Here is a table of points, one per row:
[ 37 -35   8 -18  28  16  41 -12   1  19   0 -29  34   4  68 -26  22  37 -11  21 -23 -20  43  38   5   3  35  36 -65 -13 -36  12]
[ 14 -36 -45  52 -10  14  15  41  13  51  -4  57 -23  17  27  46 -16  44  17  47  12 -41 -10 -10 -24   9 -53  15 -33  48  54  -1]
[ 23   9 -12 -45 -21  70  39 -18  43   7  -1  19  56  60 -21  12 -27  18  17 -35   9  39 -14  -8 -32   0  14 -73  43 -37  -2 -32]
[ -7   0  -8   8   8  -4 -14 -17 -62 -40 -14  16 -10 -49 -20 -24  20  11 -93   4  11  49  10  -3 -40  23 -28 -33  21 -13  13  32]
[-33  15   8 -28  -2  43  80 -47 -25  40 -13  23  60  75 -44 -17  23  15 -48  -6 -13  -5 -16  -4 -12   7   2 -33  27 -41  13  -1]
[-54  -5 -66 -14 -10 -30  36 -11  41 -33 -50 -33  60  17  37  -2 -10  35  13  29 -27 -22  15 -42  -9 -16  26 -80  13  -7 -19 -99]
[  4  12 -40   1  14 -41 -48  50  14 -46   5  14  10  12   4 -23 -10  21 -25 -11 -33 -15 -59 -21   5 -47 -16  82 -13 -21 -58 -37]
[ 30  34 -54  69  10   0 -39  10 -16  -5   2 -10  -9 -76  39  12 -23  48   0  -8  48   9 -49  18  35 -41 -57 -74  71 -28 -43  36]
[-63 -71  35 -35 -15 -46 -11 -24   6  29   2 -30 -59  10  -5   0  65 -30   3 -28  19  11 -31 -11  11  64 -11   7  31  17 -48  -8]
[-18   4  11  14  16  13 -23 -25 -25 -24 -20  38 -58 -52  13 -26  48  -8 -27 -20  12 -18  20  28 -19  16   6 -41  14 -20 -34 -10]
[ 12 -57   7  -9  56 -37 -23   6   0 -13  51  10  42   0 -69  16   8   2 -36  -3  -5   1 -49   0 -28  27 -38  10 -12 -13   2 -12]
[  6  41   2  11  43   0 -38  -8  42  -7   8 -15 -21  -8 -55   4   3  19 -25  47   6  10  59  -7  21  21 -24 -36  -3  16 -13  43]
[ 17  24  12 -13 -14  39 -46 -13   1  18   8 -54  31 -10  35 -57  24  33  43 -20 -15  17   3  -8  66 -46 -44   9 -35  19  53   1]
[-59   6  21 -37  10  31  28 -20  35 -15   4 -52 -36 -12  15 -29 -92  25 -57   8  40 -27  46  19   8 -19  -6  37 -32  12 -26  22]
[-26  22 -12  17 -14 -46   6  77 -10 -13  24  -9  -5  37 -15   3 -34 -53 -24 -46 -17   3  74  15  17 -12 -23  13   8 -11  33 -13]
[ 25  -5 -23  12  52 -42 -39 -51  20 -17  -5  57   8   4 -73  35 -35  24  -7 -11  29 -11 -23  23  19  66   1  36  13 -12  -4 -10]
[ 25 -18  -6  19  62  -2 -34 -46  44 -47  -6  50  82  10   5  35  42 -59 -24 -16  -3  10  17  30 -29  22   6  40   2  60   8  34]
[-40  -7   4 -38  11  19   5  -9  12  15  31 -52 -13 -27  12  -1 -94  -5   5  57  10  12  28 -37 -23  30  25   2  35  14 -34  73]
[-14 -17 -18 -12 -15 -24 -65 -29   0 -16  15 -29 -12  25   8 -62 -17  24 -29  22 -17  -5 -14  67  38  85  30  33  54   1  -8  26]
[ 16  -7 -20  12  45 -24 -80  18  53  27  46  29  46  28 -27 -65 -13 -29 -26  -9  -3 -54 -32  16  -7  -7 -16  12 -27  28 -13   4]
[ 43  18  23 -54   0  11 -37  20 -59  43 -25 -34  11 -15  -8 -87  22  25  59  15 -90  45  18  11  21 -31  29  -3 -48  43 -20 -21]
[ 26  -9  10  24  -3  81 -28  -1  68 -10 -10  57 -74   1 -15 -24   2  -5 -38  46 -45   4 -14 -19 -24  19 -26  -5 -25  17  21 -16]
[ 17  36 -48  39 -48  42 -31  14 -65 -38  24   8  -6 -65  43 -34   6 -32  -4  13  37 -15 -12   8   7 -38  70 -16 -18  -3 -60  25]
[ 70  11  16  30  10 -25  14 -22 -12  90 -54 -59 -29 -15  31 -32 -45 -53  35  33  29  21  21 -61 -55  48 -16   3   6 -20  29 -34]
[ 30 -15  24  32  11  -2  30   7 -15   9 -21  76 -27 -10   2  25 -44  25  20  18  -8 -61 -49  13  -9  19  17   2  -9  79  27  32]
[ 42 -12  46  -9 -29  41  18  27  42 -10 -21 101 -15  -4 -15  39 -18  49 -20  -8 -24  14  -1  -6 -36  16  16   8   6  83  23 -34]
[ 57   5  47 -18 -30 -14  23 -10  21 -30 -86 -44 -92  50  61  31 -32 -14  22 -27  67 -22 -35 -30  44  -7  30  11  57  -4  20 -48]
[-51  27  42 -11 -25 -17  -3  12   1   5 -68  63  38  -8  24  17  23  47 -10  43  77  52  10 -17  -2  -4 -23 -28   0 -62 -39   3]
[-84  -5 -59 -24  21  19  72   3  37  72 -24  36  33  11   9  -7 -20   5  54  -7  18  -2 -39  33   6  -7  49 -28 -13 -34 -12 -63]
[ -7  15  33  25 -21  -4  -4  28  33  68 -45  30 -20 -26  -1  57   7  62 -40  49 -45 -22 -37  -3   0  12  37  26 -32  14  31  25]
[-50  45 -53 -34   3 -12  37 -28 -28 -17  -5 -19   5  57 -21  20  -3 -13  23  64  26 -11 -49  -2 -10  -7   9 -90 -50  14  49 -47]
[-38 -50  40 -15 -76 -33 -46  -2   1 -22   5 -11 -55  32  24  13  -6   6  78 -72  18  40 -40  25 -33   4  37  34  -5 -25 -54   4]
[-28   2  12 -59  -4   9  18  13 -25  18  26 -57   9 -15  -9  19 -55  18 -41  11  30 -22  11 -77 -38 -19  18  35  19  38  17  53]
[  8 -14 -29  12  -8  14 -19  -1 -25 -40  22  31  33  22 -19  32  73 -26   7  -6 -26 -21 -13 -62 -41  17 -19  77  -5 -38 -32   2]
[-14 -16 -20  52 -12 -74   1 -16  52 -18  50  10  26 -12  -8   9 -21 -18  16  19 -11  29 -93  -5  14 -24  25  32  -1  24  -7   4]
[-16 -26  41   9  67   7   0  -8  -5  33  24 -31   7  56 111  58  -5  76 -14 -51 -38  15   4  16 -30  23   9   8 -11 -18  31  31]
[-21  -4  -6 -10  23 -12 -34  36 -47  -1 -53  77 -21  22  52 -24  23  -6 -19 -25  47  21  16  -5  18  47  11 -62  35  17 -13  12]
[-27   9  -2 -26 -12  31 -52 -28 -15  58 -30 -20   7 -37  32 -35  13 -27  19 -30 -51  35  36  14  37 -30 -25  52 -55  -2  69  17]
[ 33  20 -29 -21 -28  35 -44 -35 -50   2  -4 -13  -4 -10   3  43   7  36  28 -96 -36 -13  70 -36  56 -18  35 -15 -29  25   3  -9]
[-19 -28   1  28 -48  17 -50 -33  -9 -40  -7 -68 -33  11  25 -61  22  32   4 -41  45 -11  12  26 -26  55 -50  21   7  37 -32 -33]
[-26  24 -13 -23 -28 -24   1  42  24 -18  15  35 -22 -94  56 -49  39  -6  29  -2   9   4 -28 -40 -27 -34  10 -40  27 -12  15  17]
[ 19 -14 -32  30 -17  -7 -20  13  41 -19 -51 -13  34   2 -58  32  30 -19  -6  -3  54  27  -8  21 -13  -9 -58  65 -24  17 -32  48]
[ 49 -12 -42   6  50 -27 -22  14   6  -4 -17  22  22  18 -36  -5  12  -2 -50 -12  -6 -17 -46  -9  11   4  32  66 -23 -36 -16  19]
[ -4   6  49  26  32  -4  -7 -29 -37 -65 -56  24  -1 -43   8  -7 -26  27 -30  -5  15 -18   9   1 -10 -17 -21 -57  -4 -46  -2   9]
[-22 -37  -3 -31   4  23 -14  60 -57  -8 -13  23   6 -49   3  25  16 -24 -30   0  58 -33  -8  32 -24  10   5 -15  20 -18  13   1]
[ 52 -23 -10  10 -27  -3  20  12  62 -18 -66  16 -29  12 -10 -28  17  36  20  61 -17 -79  11  19 -12 -29  -8  -8 -21  35  36  54]
[-37   8  30 -33  -3  53  43 -25   4  -4  56 -20   3  27  46 -26 -23  15 -12  69  32  47   7 -23 -14  14  26  59  36  34  -4  54]
[ 15 -11 -28  38 -11   2  20  32  53  35  31 -13 -26  22 -11   7  41 -39 -29 -21  11  13  28  22 -35  -7  11  -1  19  29   0  37]
[-60  15 -45  -1 -35  79  23 -12  13  -1   0 -15  18  38  -8 -19  -4 -54 -42   3 -18 -50 -33   8  12 -18  -3 -58 -25 -30  -9 -58]
[ 26 -17  37  19 -13 -68  -2 -41  58 -23   2  35  52  -6  -5   8   7   2   5 -51  31   1 -35 -40 -38  -4  -9  31 -52  16  -2  -2]
[ 37   2  54  24  23   1  19  68  -6 -31  59 -16  21 -12  -7  17  17 -24  38  19   5 -24   2  37   9  -2 -13  13  28  -9  17 -39]
[  0 -17 -20 -38  28  31 -11 -17 -25  75  13 -27 -17 -42 -26  -6  45  12  90 -23 -19  28 -10  -3  33 -54  31  16   2  13  47  20]
[-10  -1  30  56  72  -2  12  22   1 -12  14 -16 -14  22 -19  67  51  -6  27   6  12   5  25  -4  30   8  27   1  38 -48 -16 -16]
[-38 -25  20 -43  16 -51 -22  14 -14  21 -11  69  19 -29  39  39  10 -26 -45  45   5  -2   1  35  -6 -50 -29 -14  84 -29  -1  -6]
[-20 -31 -58 -23 -13  74  33 -19  18 -15  -5 -39  39 -20 -44 -19 -12   0  -9 -26 -35  -8 -32  19 -55   6  30 -76 -18 -38  52  -1]
[ 48 -20  20  28 -56  40 -15   1  14  46 -24  55 -21  -3 -44  37 -38  -4 -13   8 -37 -33   9 -29  21  46 -39   0 -26 -38  -2  42]
[  2  16 -40  21  26   4 -44  -9  18  -4  12  44  21  44 -47 -26   6 -41   9 -21 -27 -29  26  26 -64  -4   5  46   9  18 -54   5]
[ 52  26  -8  -3 -29   5   2 -62 -20  28  -1 -43 -15 -41  30  10 -47 -34   3  34  14 -23  24 -65  14  49 -14   4  61 -21  64 -31]
[ 66 -54  48   7 -32  -6  60 -19 -54  45 -33 -40 -34 -25   2 -20 -64 -45 -42  42 -17  10  -5  29  25 -24 -19  22  49   5   9 -69]
[ 10   1 -57 -53  49  21 -27 -50 -16  44 -36  -3 -43   4  20  50  34 -18  30 -14 -14  80  18  33  51 -45 -18  19  12  22  27 -28]
[ 12  52 -10   9  63 -57  38  10  42 -18  -3  -6 -27 -21 -25  28  46  -8 -11 -22   7   2   5 -12  55  71 -21  -8  -5 -14   8   3]
[ 11  -9  -3  14 -62  22  11   1   3  -4 -26  33 -46  -3 -18  69 -26   0  45  58 -79 -27   1  17 -52  29 -29  21 -16  15   4  37]
[ 13  56  -1  18 -43  -6  31  49  -3 -28  66  -7  14 -39  -3 -42  37  -6  59 -17  42 -22  35  -9   3 -12   4  32 -16 -28   3 -24]
[ -8  32  45  26  66 -26 -11  55  24 -41  32 -39  -4  14   8  32  12 -24  30   6 -34  -7  20 -19  29 -11  -4 -26  22   5  -9  -6]
[ 22  -3   2 -28  17 -21  36 -28   5 -19  16 -47 -35 -26  12 -18 -19  16 -19   1 -44 -14  66  27  14 -30 -11   1 -66  18 -46  -5]
[ 14 -22  21 -47   6 -17  27 -59 -43 -11 -13 -13  11 -28  41   3  46  -3  74 -31 -64   7   9  -8  55 -25 -34  19 -29  20  45  -7]
[ 27  53 -10  10 -59 -48  37  60 -11 -28  41 -11  23   6  -6 -23  10   8  19   3   9  39  47  34  28  12  25  35   9   3  13   7]
[-41  57   2  -4 -69  54   6 -21  32  10   6  -6  58  39  -4   3 -34 -33   3  -7   0 -34 -21  -4   7 -24  18 -69 -21 -22  26 -23]
[ 22  35   4 -38  -2  12 -24 -61 -35  22  -9 -29  15  20 -23  14  62  23   9  12 -36  23   1   6  95   3  -3 -10  21  27  13  -7]
[ -5 -35  17  17 -23 -56  -9  55 -14  -3  27 -17  25 -19 -57 -26 -16  -2  -2  18   4  34  57  19   8  19  21  -4 -28 -37  30  17]
Along one direction, these points spread out more than along any other. Take the direction at right angles to it along which they spread out most. Go by this last direction. For each point below, how far along it does it lie, from 0 to 99? 50 is the average, and the first point above lies past it. One standard deviation of the points above along it is 16.
[ 38  14  -3 -52  -6  11   2   6 -12  22  52 -33  25   5  46  36 -11  25 -20   0 -13  25  -1  39 -15  23 -52 -25 -71   9 -24  23] -> 56
[-11  53 -29 -15  -4   6  67  -8  -7  -2 -52 -45  51  37  -5  31  17 -32  -2   2 -29   9 -60  33 -59  -2  13 -66   2   1 -11  -4] -> 19
[  5 -55 -12  10  41 -75 -30 -15 -17 -85  -5  15   6  73 -17   7   7 -31  -7  20  -3  14 -14 -47 -28  33 -25   2   0 -36  52  26] -> 51
[-65  17  17 -22   7  57  61   5  -3 -18 -58   4  77  33 -14  14 -13 -10  20 -11 -20  -6 -73  31  17  27 -18 -35  38   2   3 -10] -> 18
[ 26 -57 -12  -3 -16  19  64 -64 -18  23  67  18   7  24  29  -5  -7  38  -2 -16  -3  19  55   3   0 -34 -32   6 -13  27 -28  34] -> 57
[ 65  -6  38  10 -32  -2  15 -18 -30  35 -34 -47 -21 -15  -4 -27 -77 -23   4 -15  33 -13  30   6 -27 -22  23   3  47   6  41 -53] -> 49
[-44 -20  11  87   8  -2 -11  45 -23  29  -9 -14  19   0 -37  13   2 -11   0 -26  -7  35  32 -59  70  40   7 -16  -5  53 -66 -34] -> 57
[   4  -30    5 -101   41   41   40   35   15  -17   45  -15  -48   18   30    7  -79   13    9    7   29    9   12  -28  -20   -7  -13   15  -19   -3  -61   20] -> 46
[-53   2   0  96  -2  24 -63 -11 -12 -32  37  27 -14  29 -82 -29  -9   9  28  12  18  11  -4 -18 -33 -79 -13  45  14 -12  11   9] -> 53
[  1  21 -17  16  -9 -14 -29  52  35 -36  19 -25  -2 -15  -9  15  19   8   3  14  14  -5  46 -18  59 -37  55   2   4   5  -5 -58] -> 56
[-33   1  48 -34  11 -55 -45 -45 -22  45  31 -60 -30  -5 -31   5  18   5   7 -14  15 -50 -39  45 -55   5  38  26  13  20 -22  11] -> 62
[ 10  18  34  23  -9 -27   3   0 -24   7   5  55   2 -24  58 -14  21 -34 -57  17  47  26 -18  -9  -6 -47  17 -40 -32 -52   3   8] -> 39
[  2  65  -5  15  22 -62  65  23 -17   0  45  -5 -31 -47 -23 -16  29  16  16 -33 -35  26  19 -16 -32  26  -8  17   4 -11   7  -6] -> 61
[-20  -6  30 -11 -42 -20  -6  33  -9  15  -2  58 -26  -9  19 -33  13 -31   7 -40  13 -62   2 -20  48 -62   7 -58  32 -32 -52  39] -> 42
[-19  13   4  50  18  40  16  56 -21 -39  49   0 -39  22 -26 -26  10 -25  -3 -16  18  44   0   9  30   7  28  39 -14  -8  37 -13] -> 58
